arr =
[[115 102 114 115]
 [125 121 111 143]
 [118 108 106 123]
 [117 105 103 126]
 [113 104 121 136]
 [120 112 116 117]]
Counting starts at 1.
The entry in the top-right corner: 115
The entry in the bottom-right corner: 117
What is the entry just left of the largest entry?
Answer: 111
The entry directly above 111: 114
The entry in the top-left corner -> 115
What is the entry in row 3 and column 1?
Answer: 118
The entry directly below the largest entry -> 123

Questions about the matrix below.
1) Report the fifth entry in reading order.
2) Report the third smallest entry.
3) Report the 3rd entry on the diagonal from the top-right corner.
4) Report the last entry, reading row by row.
5) Report the smallest entry.
6) Report the smallest entry in the first row.
7) Report the smallest entry in the last row.
8) Report the 1st entry on the diagonal from the top-right corner.
[[121 129 128 134 128 127]
 [127 126 130 127 129 128]
 [119 128 128 126 129 112]
 [127 128 128 141 128 143]
 [144 127 128 126 128 121]
 [128 128 129 147 129 118]
 [129 128 129 141 130 138]
 [151 127 128 130 128 134]
 [135 128 128 128 129 149]
 [117 128 129 130 128 116]
 [150 128 127 129 128 114]
 [118 129 128 126 129 151]]
1) 128
2) 116
3) 126
4) 151
5) 112
6) 121
7) 118
8) 127

grid =
[[143 141 144 147 146 144 140 141 138 141]
 [142 137 141 142 141 143 143 141 139 137]
 [142 145 140 145 142 140 141 138 141 143]
 [135 141 143 149 149 149 141 139 139 143]
 [139 139 142 141 148 139 140 139 139 139]
 [139 146 144 145 143 144 142 146 136 144]
 [140 141 147 137 152 142 140 140 141 140]
 [142 143 141 140 141 140 139 138 148 145]
 [143 150 147 141 145 145 150 140 136 140]
 [137 145 144 144 148 141 145 140 143 140]
 [141 143 147 141 144 143 142 141 141 156]
 [139 140 142 142 146 138 140 145 144 144]
 [151 141 150 137 144 146 141 143 142 140]
 [138 142 137 142 139 147 148 138 148 140]
 [139 141 140 154 142 140 143 141 141 147]]
Counting starts at 1.
Read off the entry at row 1, column 2.
A: 141
Read off the bottom-left entry.
A: 139
The entry in row 2 and column 3: 141
Read off the entry at row 1, column 1.
A: 143
Read off the top-right entry.
A: 141
Read off the bottom-right entry.
A: 147
The entry directly above the largest entry: 140
Read off the entry in row 2 and column 1.
A: 142
Read off the entry just right of the smallest entry.
A: 141
Read off the entry in row 1 and column 3.
A: 144
The entry directly above the smallest entry: 142
The entry in row 2 and column 2 is 137
The smallest entry -> 135
The entry directly below the largest entry -> 144

[[136 139 113 133 128 129 125 153 117 151 134 139 124 137]
 [135 156 113 117 115 132 145 133 132 124 116 139 111 116]
 [136 129 134 137 136 133 122 132 114 125 120 131 133 138]
 [118 119 137 131 121 140 122 122 109 125 134 124 149 131]
 [138 154 113 119 120 126 146 133 139 126 114 141 106 116]
 [117 127 123 120 122 124 128 119 135 130 131 123 127 120]]
Counting starts at 1.
The entry at row 1, column 2 is 139
What is the entry in row 1 and column 3?
Answer: 113
The top entry of the column that holds the smallest entry -> 124
The entry at row 1, column 1 is 136
The entry directly below the largest entry: 129
What is the bottom-left entry?
Answer: 117
What is the entry just left of 156?
Answer: 135
The entry in row 3 and column 1: 136
What is the entry directly below the smallest entry?
Answer: 127
The entry just right of the smallest entry: 116
The entry directly below 118 is 138
The entry in row 2 and column 2 -> 156
The entry just left of the smallest entry: 141
What is the entry just right of 121?
Answer: 140
What is the entry just right of the largest entry?
Answer: 113
What is the bottom-right entry?
Answer: 120
The entry in the top-right corner: 137
